Here are some points:
[-0.8   1.37 -0.25 -1.81 -0.74  0.29 -0.22 -0.07  0.68 -1.22  0.93 -1.27]
[ 1.23 -0.95 -0.12  0.04  0.   -0.45 -1.22  0.11  0.44  0.17  0.24 -1.  ]
[-1.39 -0.69  0.33  1.59  1.19  0.27 -0.91 -0.35 -0.16 -1.16  0.07 -0.8 ]
[-1.6  -0.84 -0.61  0.42  0.08  0.12  4.1   0.51 -0.24  0.7  -0.22  0.27]
[-1.16  1.12 -0.43  1.1  -0.8   1.    1.09  1.74  0.78 -1.47  1.07 -0.31]
[ 1.17  0.21 -0.71  0.45  0.56  0.73 -0.82 -0.98 -0.07  1.01 -1.16  0.09]
[-0.49  0.15 -1.42  3.06 -0.51  1.23  1.77  0.99 -0.55 -2.17 -0.99 -0.98]
[ 0.84  1.23 -0.3  -1.79 -0.27 -0.69 -1.79  0.67 -0.4   0.77 -0.89  1.13]
[ 2.38 -0.81  0.53 -2.31  0.86 -0.78 -1.58 -1.58  0.79  1.84 -0.28  1.97]
[-0.36 -1.05  0.47 -0.19  0.37 -0.38 -0.88 -1.37  0.19  0.4   0.16 -0.18]
16 more points follow, each with its number after it:
[-0.08  0.71 -1.58  0.78 -0.1  -0.36  0.27  2.91  0.52 -1.23  1.82  0.56] 0
[ 0.4   0.46  1.17 -1.17  0.23 -0.47 -0.03 -0.61  0.34  0.64 -0.25 -1.33] 1
[ 0.51 -0.96 -0.95 -1.98 -0.18  1.11 -1.29 -0.23 -0.35  1.75 -1.71  1.53] 2
[-0.84  0.38  1.   -0.66 -0.7   0.26 -0.28  1.18 -0.45  0.58  0.76  1.64] 3
[ 1.44 -0.64  0.89 -0.73 -1.4  -0.75 -1.54 -0.07 -1.43  2.85 -0.62  1.66] 4
[-1.69  1.41  0.56  1.56  0.3   0.15  1.4   0.84  1.21 -2.81  0.69 -2.26] 5
[ 0.    0.06 -0.13  0.52 -0.55 -0.87  1.08  0.03  0.78 -0.91  1.39 -0.43] 6
[ 0.16 -0.4  -0.6   1.78  0.35  0.33 -0.1  -0.42  0.36 -0.21  0.5  -0.42] 7
[-1.45  0.37  0.01 -0.07  0.13 -0.26 -1.19  0.44  0.29 -1.93  1.21  0.07] 8
[-1.45  0.91 -1.97  1.91  2.1   0.3   0.96 -0.63  0.12 -1.11  0.74 -1.75] 9
[ 0.31 -2.71  1.63  0.25  1.5  -0.68 -1.3  -0.59  1.4   0.28  0.55  0.09] 10
[ 2.71 -1.11 -0.21  0.11 -0.52 -0.36  0.24  0.27 -0.69  1.47 -0.72  1.69] 11
[-0.26  0.67  0.05 -0.7  -1.18 -0.32  0.36  0.64 -0.57 -1.48 -2.52  0.05] 12
[ 2.48 -0.79  0.19 -2.63 -1.18  0.03 -1.24  0.31  0.18  2.75  0.37  1.6 ] 13
[-0.65 -0.55  0.05  2.    0.69 -0.61 -0.39 -0.28 -0.13  0.92  0.5   1.17] 14
[ 0.33  0.16 -0.05 -0.3  -0.66  0.06 -0.85 -0.43 -1.39  0.65 -0.12 -0.54] 15
Which two of these numbered points are nearest to each point below, looking only along the 3 directions in which the first points spread most? Their numbers follow each, nearest first.
[ 0.92 -0.87  0.06 -0.08 -0.32  0.03 -0.66 -0.51 -1.83  1.08 -0.33  2.21] > 11 2
[ 0.09 -0.06  0.89  0.87  0.3  -0.43 -0.63 -0.13  1.39 -0.11 -0.08  0.39] > 15 1
[ 1.1   0.17  3.25 -0.22  1.2   0.59 -0.1  -1.38  0.37  2.83  0.8  -0.61] > 2 11
[ 0.29 -0.51  0.92 -0.18 -1.41  0.18 -0.32  0.79  1.11  1.61 -0.47 -1.03] > 1 15
[ 1.19 -0.37  0.04 -2.6   0.31 -0.18  0.9  -1.35  0.49  1.35 -0.76  0.77] > 2 4
[-1.23  1.53 -0.52  0.62 -1.45  0.45  1.34  0.96  0.09 -1.56 -1.09 -1.02] > 0 5
[-0.38  1.61 -0.81  0.52  1.88 -0.18  0.25 -1.68  1.39 -0.94  1.85 -1.96] > 8 12
[-0.49  0.75 -0.1   0.92  0.23  0.32  0.54 -0.02  0.51 -0.12 -0.03  0.27] > 6 12
[-0.88  1.6  -0.38  0.96 -0.72 -0.07 -0.15  0.85 -0.82 -0.67 -0.18  1.85] > 6 12
[-0.09  0.56  0.31 -0.44 -0.23 -1.12 -0.02  0.45 -0.73 -0.63 -0.03 -1.35] > 12 6
